50 stands for zero in the data rows.
Some points:
46;47;46;50;48;53;51;47;47;51;46;36;51;57;62;37;45;44;49;52;42;51;53;45;56;52;45;52;53;42;52;62;48;44;43;52;46;58;37;46;54;52;50;48;63;45;53;48
48;42;55;31;51;59;44;53;28;63;53;37;58;72;73;44;54;47;43;54;48;31;56;30;62;50;43;47;42;41;48;67;53;33;41;67;53;64;46;57;50;66;54;62;64;47;54;47
57;46;54;38;33;53;43;42;53;37;48;49;63;37;64;15;36;58;46;51;33;59;52;43;46;53;63;52;71;42;46;65;40;32;35;61;42;65;63;43;58;72;48;76;66;40;54;47
39;55;44;51;28;41;49;42;49;44;40;50;46;33;77;35;53;55;54;51;23;49;40;41;68;58;64;59;52;34;73;50;50;34;25;70;44;51;53;34;71;70;53;71;52;45;53;41
24;15;46;56;57;40;39;35;44;44;52;63;39;38;55;51;42;69;57;84;70;52;39;75;35;62;44;33;35;58;57;53;49;74;42;24;70;24;47;43;59;43;64;59;40;44;61;53
67;39;47;55;33;56;61;42;55;43;54;70;50;64;42;61;56;46;63;50;55;57;42;53;40;39;49;61;70;51;53;30;55;53;48;44;58;66;55;51;60;62;66;53;36;35;42;62
46;46;50;41;64;49;46;42;47;71;57;58;52;58;48;66;38;61;47;67;73;38;46;64;65;41;53;42;31;49;47;62;52;64;60;49;51;33;59;51;42;47;47;55;47;51;33;55
79;24;53;65;11;66;75;36;56;40;63;75;47;65;41;66;58;37;69;63;47;63;23;52;35;37;54;90;76;69;45;19;50;56;37;35;48;89;50;57;74;64;85;56;22;18;48;63
60;53;45;45;54;44;42;54;60;51;46;67;57;59;49;54;57;54;55;41;71;47;66;54;43;45;52;41;57;34;72;40;58;59;62;51;68;44;56;49;49;49;38;53;50;47;47;55
57;45;54;39;38;54;45;43;54;41;49;46;66;46;60;20;39;57;44;49;36;55;53;39;46;54;60;50;69;45;42;65;40;33;36;61;44;69;62;48;54;71;47;74;66;41;55;49
54;55;58;70;69;63;45;40;45;47;48;42;41;54;37;51;51;50;69;33;41;69;50;55;49;29;61;43;64;50;30;48;47;47;57;75;37;39;49;40;28;67;68;50;39;50;57;54
57;62;45;34;48;75;60;60;62;31;49;34;67;36;31;40;44;50;56;41;44;56;42;53;51;44;57;55;58;53;54;41;55;47;48;51;63;53;47;58;46;42;26;57;52;61;42;45
49;54;35;53;61;45;66;43;36;58;37;48;49;49;50;49;39;41;42;47;44;45;51;38;48;44;47;46;40;42;73;56;66;52;53;43;45;45;26;50;41;47;50;36;41;68;52;52
54;53;44;50;45;58;50;61;55;42;55;50;56;52;55;56;46;57;47;36;41;63;51;51;57;52;40;53;45;59;28;47;52;51;50;64;31;51;63;53;58;55;61;58;47;54;50;64
58;61;41;49;52;70;43;62;49;45;56;48;47;50;45;54;45;56;54;46;48;66;41;51;52;47;51;52;48;52;32;44;53;42;56;62;35;54;61;53;61;55;54;60;44;45;53;58
51;59;56;42;42;43;45;54;59;54;51;55;61;51;49;50;62;39;46;47;40;41;55;51;57;56;51;37;62;48;62;50;58;52;61;46;56;50;51;38;54;47;42;46;47;54;57;53
40;62;57;48;48;46;42;59;54;60;47;50;58;54;50;57;63;30;39;49;36;33;41;45;69;49;52;38;57;57;54;48;71;52;61;50;51;44;40;44;54;49;52;43;39;47;57;44
66;40;69;52;55;47;57;57;67;39;55;51;28;24;53;41;50;44;38;46;59;75;39;60;68;70;42;45;40;58;66;44;18;47;36;38;62;40;41;45;41;41;52;45;65;55;53;42
47;43;60;42;75;27;53;51;44;52;45;63;54;39;39;64;52;45;43;46;41;51;76;54;27;59;47;54;44;49;60;45;42;52;60;60;44;42;67;60;42;33;35;47;53;51;54;38
49;54;45;44;46;52;45;48;43;43;42;36;53;46;64;40;46;45;47;52;39;52;50;42;59;57;46;57;49;40;57;56;48;41;37;54;41;63;48;40;53;61;46;58;55;53;54;44
36;68;42;65;44;36;70;27;58;65;52;45;59;68;39;48;43;50;31;31;35;50;60;24;37;42;42;37;50;49;68;69;60;42;46;46;46;54;45;52;49;38;62;30;61;42;55;57
65;61;45;62;66;68;42;51;47;51;51;56;38;51;42;49;46;56;60;41;45;65;41;52;46;30;55;47;58;49;29;51;60;40;59;70;35;49;47;43;40;60;62;54;42;41;54;57
55;57;39;36;60;44;47;53;38;56;46;41;47;55;60;57;48;59;47;58;43;43;50;47;56;50;36;57;46;40;47;61;59;40;52;56;47;54;47;36;46;59;47;43;58;55;49;43
55;55;48;43;51;62;57;66;56;36;44;39;60;47;42;33;45;52;57;42;49;49;46;50;51;42;52;51;59;51;44;42;57;47;48;55;56;52;41;53;51;53;37;52;44;60;38;49
48;63;33;43;60;52;42;47;28;40;37;21;43;50;53;62;50;33;38;48;54;45;55;54;55;58;29;53;39;46;58;49;50;51;43;38;40;62;39;33;42;45;34;39;42;71;54;40
24;36;42;50;51;63;33;52;54;50;54;44;53;39;51;58;60;65;56;69;71;52;57;62;59;55;52;64;56;64;59;34;13;54;62;35;50;33;53;54;58;24;53;53;46;46;38;57
44;52;46;43;63;42;47;61;40;53;46;43;56;59;63;48;56;48;45;58;53;39;60;41;47;36;42;49;39;43;47;68;50;41;53;61;53;53;51;55;42;58;41;40;55;50;42;53
48;60;45;28;47;59;63;51;49;33;57;46;45;45;61;48;44;52;48;46;52;52;42;50;49;34;36;36;36;46;48;55;55;55;52;51;58;65;43;45;41;43;30;53;44;60;45;59
40;41;46;51;53;49;43;48;37;71;62;56;49;62;44;69;55;64;51;62;84;30;44;60;65;48;77;54;48;59;49;49;35;52;58;51;58;36;62;65;44;45;41;43;46;64;31;47
58;58;43;50;42;58;45;71;48;42;52;52;54;52;52;53;46;62;48;41;55;55;53;48;46;52;42;57;54;55;29;40;59;52;49;58;41;59;53;55;64;50;57;57;47;51;51;68
50;46;62;61;61;29;64;47;41;60;38;66;58;52;50;66;50;48;54;38;44;62;72;43;26;49;53;66;53;55;56;44;52;62;68;63;46;42;59;55;28;51;39;41;59;50;65;33
34;70;53;59;12;54;65;23;35;30;46;25;63;64;36;36;44;45;55;48;49;50;69;30;29;23;42;28;79;17;53;74;52;60;51;37;59;33;39;48;35;53;51;39;59;68;51;37
55;53;43;70;56;65;46;45;53;44;57;39;13;69;58;15;54;52;53;67;50;57;48;38;40;79;26;64;25;18;28;72;44;36;55;39;55;78;57;50;83;32;54;56;67;53;47;42
39;48;45;44;58;29;49;50;48;55;41;53;57;51;52;55;52;63;43;64;63;43;67;49;44;49;71;62;53;44;46;48;44;46;55;51;51;39;58;60;52;48;47;44;56;62;44;47
37;45;65;52;52;29;34;53;55;89;25;23;51;37;53;41;44;19;37;27;39;38;67;48;70;52;71;18;61;56;56;39;50;34;53;24;51;19;22;47;36;28;58;39;50;23;68;38
43;64;34;58;55;45;64;46;44;61;31;38;48;50;51;52;40;40;40;46;37;48;51;32;50;54;38;61;41;47;67;54;56;54;47;42;37;50;27;50;40;49;56;37;48;65;60;46
52;51;48;46;43;55;47;47;52;40;43;35;49;48;56;28;41;35;47;46;47;58;56;50;50;52;46;44;60;45;42;65;37;47;46;43;45;64;42;40;52;49;42;51;59;44;49;54
55;44;59;57;47;62;47;54;54;42;58;48;30;45;51;31;53;57;59;59;35;48;42;50;54;70;27;58;38;38;34;65;50;50;50;40;47;62;65;52;73;34;65;55;56;44;50;54
42;49;45;46;64;41;48;44;49;67;60;56;46;64;44;60;52;53;49;60;67;33;45;57;57;46;68;45;42;60;48;47;45;49;52;51;47;39;56;55;44;50;40;46;49;59;33;48
57;44;74;58;48;46;65;45;50;59;52;63;62;35;40;57;51;44;51;42;40;52;77;45;33;53;44;63;57;55;47;46;63;66;63;48;57;42;51;44;43;49;46;47;59;43;59;41
32;39;46;53;54;45;39;48;55;70;53;59;56;48;51;56;58;57;55;61;65;40;44;66;60;50;61;47;44;61;50;50;53;65;47;44;52;40;54;55;59;49;57;48;51;48;42;52
44;72;51;43;41;54;56;67;60;41;53;35;59;52;25;49;69;39;49;41;57;43;49;46;38;38;47;46;53;45;61;69;46;46;52;54;52;50;59;56;40;46;27;33;38;57;32;53
83;64;49;66;44;69;42;74;38;36;56;53;37;51;40;60;50;52;56;41;66;68;44;47;27;47;44;42;49;41;39;36;69;47;42;44;40;63;51;54;66;55;41;47;47;49;56;56
46;58;42;42;42;54;61;46;58;42;55;50;49;48;62;56;42;50;44;38;49;50;51;45;49;51;32;41;35;55;49;46;49;57;51;63;51;61;58;49;43;41;44;47;46;50;47;62
57;46;63;54;55;48;58;53;62;28;54;48;32;32;62;55;46;56;40;57;62;71;30;62;64;65;44;54;33;66;65;39;16;49;36;38;52;42;45;47;41;42;54;50;60;56;54;38
38;44;61;57;39;36;61;51;59;31;50;49;44;43;56;47;39;55;52;57;50;45;40;62;65;61;54;53;37;65;51;50;38;48;30;40;58;39;44;44;50;59;47;44;60;58;45;40
21;17;37;58;52;36;32;36;55;48;59;74;36;40;61;54;54;64;58;84;67;54;35;70;38;68;53;40;43;65;48;44;45;74;38;31;71;28;52;40;62;46;66;56;48;39;57;53
33;38;49;52;48;48;38;54;35;69;52;50;56;48;42;57;64;69;55;63;79;32;53;61;69;49;87;62;53;56;52;43;31;51;51;47;50;44;52;75;59;44;47;43;42;63;29;56
59;33;50;51;43;54;60;39;56;53;60;63;45;56;49;61;43;44;52;57;56;46;35;55;53;46;47;53;52;66;47;41;52;56;52;40;52;61;53;47;57;52;61;51;44;38;44;57
59;54;62;49;49;51;62;51;58;43;47;53;63;44;36;57;64;40;55;40;53;55;65;49;34;52;54;59;57;58;65;41;55;67;58;54;57;50;50;53;28;44;27;42;49;51;51;36
74;55;57;69;74;67;33;41;44;76;58;59;36;63;35;49;52;56;70;42;31;59;46;58;39;26;69;49;79;61;15;59;59;32;68;65;30;45;37;33;32;73;87;52;45;24;49;39
43;54;58;50;52;49;42;50;53;57;50;57;58;51;54;56;54;49;50;39;50;46;56;49;65;47;53;40;46;46;45;34;68;61;49;45;55;47;48;58;49;52;58;50;50;47;48;49
54;52;47;53;49;38;53;45;64;54;59;57;61;58;50;51;53;60;56;41;68;38;50;61;52;44;50;32;43;46;67;46;49;48;42;47;68;44;52;47;52;51;27;54;53;62;52;61
47;67;57;51;49;41;56;54;61;56;48;60;62;53;48;56;62;39;46;54;33;44;44;46;59;52;54;51;55;52;49;55;71;57;60;51;53;53;47;45;57;52;46;45;45;53;57;52
60;47;59;28;46;53;42;79;60;41;48;52;28;37;49;50;49;47;51;53;29;43;32;51;58;81;35;56;24;47;48;62;47;54;49;53;54;64;55;72;67;47;65;58;41;65;69;68
50;33;36;45;75;21;45;52;45;51;51;69;48;58;52;59;49;47;44;48;49;45;55;51;45;45;34;47;37;48;58;56;46;44;70;59;54;50;66;50;32;43;36;44;55;55;47;52
52;47;72;49;53;43;47;39;38;60;51;44;54;42;43;67;57;34;39;39;46;42;61;49;49;56;56;44;45;63;55;31;54;58;53;50;48;33;50;52;32;40;49;50;45;41;54;29
65;60;44;54;43;63;53;67;57;46;50;50;51;52;42;48;45;62;49;46;49;59;44;46;42;51;58;61;57;49;30;33;56;41;41;61;37;58;52;71;60;51;61;56;45;42;53;58
Along one direction, these points spread out more than along any other. Take the direction at right angles to it along which they spread out most. Then take the direction at right angles to both along which they spread out most. Go by this last direction. Where along it does each point below lie, from 0 to 99? The average is 50, and the first point in the table lies past the average. One standard deviation of the points above along it is 16.
67;39;47;55;33;56;61;42;55;43;54;70;50;64;42;61;56;46;63;50;55;57;42;53;40;39;49;61;70;51;53;30;55;53;48;44;58;66;55;51;60;62;66;53;36;35;42;62 27
33;38;49;52;48;48;38;54;35;69;52;50;56;48;42;57;64;69;55;63;79;32;53;61;69;49;87;62;53;56;52;43;31;51;51;47;50;44;52;75;59;44;47;43;42;63;29;56 42
46;58;42;42;42;54;61;46;58;42;55;50;49;48;62;56;42;50;44;38;49;50;51;45;49;51;32;41;35;55;49;46;49;57;51;63;51;61;58;49;43;41;44;47;46;50;47;62 57
66;40;69;52;55;47;57;57;67;39;55;51;28;24;53;41;50;44;38;46;59;75;39;60;68;70;42;45;40;58;66;44;18;47;36;38;62;40;41;45;41;41;52;45;65;55;53;42 74
55;53;43;70;56;65;46;45;53;44;57;39;13;69;58;15;54;52;53;67;50;57;48;38;40;79;26;64;25;18;28;72;44;36;55;39;55;78;57;50;83;32;54;56;67;53;47;42 89
39;55;44;51;28;41;49;42;49;44;40;50;46;33;77;35;53;55;54;51;23;49;40;41;68;58;64;59;52;34;73;50;50;34;25;70;44;51;53;34;71;70;53;71;52;45;53;41 73
57;46;63;54;55;48;58;53;62;28;54;48;32;32;62;55;46;56;40;57;62;71;30;62;64;65;44;54;33;66;65;39;16;49;36;38;52;42;45;47;41;42;54;50;60;56;54;38 73
58;61;41;49;52;70;43;62;49;45;56;48;47;50;45;54;45;56;54;46;48;66;41;51;52;47;51;52;48;52;32;44;53;42;56;62;35;54;61;53;61;55;54;60;44;45;53;58 43
21;17;37;58;52;36;32;36;55;48;59;74;36;40;61;54;54;64;58;84;67;54;35;70;38;68;53;40;43;65;48;44;45;74;38;31;71;28;52;40;62;46;66;56;48;39;57;53 59
55;55;48;43;51;62;57;66;56;36;44;39;60;47;42;33;45;52;57;42;49;49;46;50;51;42;52;51;59;51;44;42;57;47;48;55;56;52;41;53;51;53;37;52;44;60;38;49 50
49;54;45;44;46;52;45;48;43;43;42;36;53;46;64;40;46;45;47;52;39;52;50;42;59;57;46;57;49;40;57;56;48;41;37;54;41;63;48;40;53;61;46;58;55;53;54;44 69
83;64;49;66;44;69;42;74;38;36;56;53;37;51;40;60;50;52;56;41;66;68;44;47;27;47;44;42;49;41;39;36;69;47;42;44;40;63;51;54;66;55;41;47;47;49;56;56 40
48;42;55;31;51;59;44;53;28;63;53;37;58;72;73;44;54;47;43;54;48;31;56;30;62;50;43;47;42;41;48;67;53;33;41;67;53;64;46;57;50;66;54;62;64;47;54;47 64
48;60;45;28;47;59;63;51;49;33;57;46;45;45;61;48;44;52;48;46;52;52;42;50;49;34;36;36;36;46;48;55;55;55;52;51;58;65;43;45;41;43;30;53;44;60;45;59 63
